128 stands for zero in the data rows.
Here are some points, each followed by its number:
[109, 109, 132, 99, 213, 202, 136, 131, 100, 103, 101, 101] 0
[155, 107, 100, 114, 129, 110, 110, 123, 132, 167, 174, 116] 1
[106, 163, 123, 150, 109, 122, 172, 107, 144, 109, 116, 116] 2
[114, 123, 149, 112, 159, 170, 117, 150, 109, 117, 107, 110] 3
[106, 171, 134, 142, 105, 115, 151, 108, 148, 108, 116, 132] 4
[105, 171, 150, 142, 103, 119, 158, 109, 139, 105, 112, 124] 5
[114, 101, 149, 100, 202, 214, 114, 135, 101, 105, 101, 100] 6
[158, 108, 102, 125, 125, 108, 109, 119, 126, 167, 163, 125] 7
[168, 101, 108, 128, 109, 103, 112, 127, 127, 161, 150, 143] 8
[110, 107, 129, 101, 189, 211, 149, 130, 100, 104, 100, 105] 9
[157, 108, 97, 107, 145, 110, 116, 113, 119, 167, 180, 117] 10
[167, 101, 107, 125, 127, 109, 104, 141, 123, 154, 148, 132] 11
[109, 108, 136, 101, 184, 202, 137, 152, 102, 101, 100, 105] 12
[107, 200, 141, 135, 102, 119, 156, 107, 123, 117, 114, 114] 13
[112, 105, 140, 103, 181, 196, 123, 168, 106, 101, 98, 104] 14
[162, 107, 109, 136, 123, 112, 107, 133, 123, 151, 144, 129] 15
[113, 96, 167, 102, 186, 205, 154, 106, 97, 103, 103, 104] 16
[106, 168, 140, 146, 105, 115, 134, 110, 149, 107, 116, 140] 17
[160, 103, 105, 154, 103, 96, 96, 139, 135, 148, 151, 146] 18
[114, 116, 146, 111, 163, 167, 147, 140, 107, 112, 105, 108] 19
[102, 111, 120, 96, 183, 207, 122, 199, 100, 98, 97, 101] 20
[107, 176, 179, 139, 108, 119, 140, 111, 111, 112, 123, 111] 21
[133, 120, 95, 114, 127, 123, 137, 174, 128, 144, 133, 110] 22
[114, 117, 157, 109, 163, 182, 136, 136, 104, 109, 104, 106] 23
[107, 100, 110, 97, 164, 206, 183, 175, 96, 100, 102, 98] 24
[142, 108, 101, 119, 120, 106, 113, 131, 125, 158, 163, 151] 25
[109, 167, 160, 135, 104, 119, 160, 107, 125, 112, 116, 124] 26
[105, 171, 141, 141, 103, 116, 150, 109, 148, 106, 115, 131] 27
[151, 102, 104, 156, 99, 93, 97, 140, 129, 158, 150, 158] 28
[130, 127, 102, 116, 126, 115, 135, 125, 153, 127, 143, 138] 29
[165, 98, 104, 152, 102, 94, 95, 148, 126, 152, 147, 154] 30
[100, 111, 124, 97, 135, 135, 191, 239, 96, 106, 100, 103] 31
[117, 99, 137, 100, 197, 206, 127, 151, 98, 105, 101, 98] 32
[175, 95, 104, 145, 103, 95, 94, 149, 118, 161, 145, 151] 33
[142, 122, 98, 111, 135, 109, 110, 131, 127, 166, 178, 106] 34
[106, 167, 145, 144, 103, 112, 153, 103, 136, 105, 119, 142] 35
[101, 112, 137, 97, 158, 200, 139, 184, 100, 100, 97, 111] 36
[164, 98, 101, 167, 100, 93, 94, 150, 130, 153, 142, 144] 37
[168, 104, 110, 138, 133, 108, 96, 115, 126, 160, 154, 124] 38
[112, 106, 132, 100, 190, 207, 135, 144, 103, 101, 100, 104] 39
[149, 99, 103, 163, 98, 95, 94, 129, 135, 164, 156, 152] 40
[167, 102, 107, 147, 105, 98, 104, 119, 135, 157, 148, 148] 41
[127, 107, 100, 173, 97, 95, 112, 160, 116, 149, 155, 144] 42
[142, 104, 108, 134, 134, 126, 120, 111, 120, 193, 144, 99] 43
[102, 184, 156, 135, 104, 115, 130, 117, 140, 110, 115, 128] 44
[167, 101, 105, 123, 126, 109, 108, 130, 128, 156, 148, 134] 45
[147, 108, 111, 171, 97, 93, 95, 133, 151, 136, 146, 149] 46
[113, 135, 122, 126, 105, 105, 130, 122, 177, 105, 112, 183] 47
[168, 97, 106, 156, 101, 95, 96, 147, 124, 152, 147, 148] 48
[184, 93, 98, 130, 107, 99, 92, 148, 113, 139, 153, 179] 49
[104, 174, 156, 140, 105, 116, 150, 104, 134, 112, 117, 123] 50
[103, 159, 179, 137, 105, 115, 143, 115, 109, 115, 127, 129] 51
[119, 96, 139, 99, 213, 211, 116, 143, 96, 107, 99, 98] 52
[106, 208, 131, 139, 102, 117, 108, 123, 149, 103, 108, 141] 53
[164, 100, 105, 139, 109, 101, 98, 120, 145, 169, 143, 143] 54
[102, 156, 151, 138, 105, 111, 155, 103, 171, 107, 115, 123] 55
[104, 177, 129, 155, 102, 112, 135, 112, 166, 109, 116, 117] 56
[107, 111, 119, 96, 165, 175, 163, 205, 99, 99, 95, 101] 57
[114, 94, 112, 97, 202, 187, 143, 190, 95, 101, 100, 99] 58
New points follow, each followed by the number of its nearest point above by angle.
[108, 147, 189, 130, 103, 115, 188, 105, 125, 111, 110, 105] 26
[140, 124, 106, 117, 126, 111, 118, 117, 151, 135, 154, 137] 29
[155, 109, 93, 102, 151, 109, 116, 110, 118, 177, 183, 111] 10
[107, 162, 141, 146, 105, 115, 131, 115, 152, 106, 115, 142] 17
[108, 158, 144, 145, 104, 113, 133, 118, 152, 105, 113, 144] 17
[140, 114, 122, 119, 130, 132, 129, 138, 131, 115, 121, 145] 49
[106, 161, 142, 144, 105, 116, 133, 114, 155, 107, 115, 139] 17
[136, 121, 102, 119, 125, 112, 133, 122, 144, 136, 150, 136] 29
[171, 123, 91, 104, 156, 114, 127, 118, 110, 158, 155, 108] 10
[149, 104, 101, 106, 153, 107, 122, 122, 125, 165, 164, 119] 10
[132, 120, 104, 112, 130, 108, 133, 127, 147, 128, 150, 145] 29
[111, 132, 119, 141, 104, 105, 115, 137, 163, 105, 117, 188] 47
[125, 103, 151, 119, 145, 159, 112, 96, 100, 178, 146, 102] 43
[112, 143, 130, 140, 104, 106, 137, 147, 151, 103, 114, 149] 47
[148, 111, 94, 103, 146, 104, 146, 117, 112, 165, 172, 117] 10
[103, 166, 134, 141, 103, 111, 123, 106, 164, 111, 111, 162] 17
[157, 98, 121, 115, 154, 138, 115, 96, 96, 212, 136, 97] 43
[150, 104, 128, 120, 137, 118, 165, 140, 108, 119, 118, 128] 31
[156, 108, 104, 124, 122, 106, 112, 121, 124, 168, 165, 126] 7
[147, 112, 123, 128, 132, 123, 114, 107, 110, 184, 149, 106] 43
[151, 108, 93, 102, 156, 111, 129, 115, 121, 166, 170, 114] 10
[113, 121, 133, 135, 104, 111, 117, 127, 173, 109, 113, 181] 47
[121, 123, 117, 132, 112, 111, 128, 132, 174, 110, 120, 156] 47
[107, 153, 136, 146, 105, 114, 134, 120, 157, 105, 115, 145] 17
[115, 115, 119, 128, 108, 107, 138, 155, 149, 106, 119, 176] 47
[99, 151, 134, 130, 101, 116, 211, 102, 139, 103, 116, 132] 2
[106, 163, 139, 149, 104, 117, 131, 114, 152, 105, 116, 140] 17
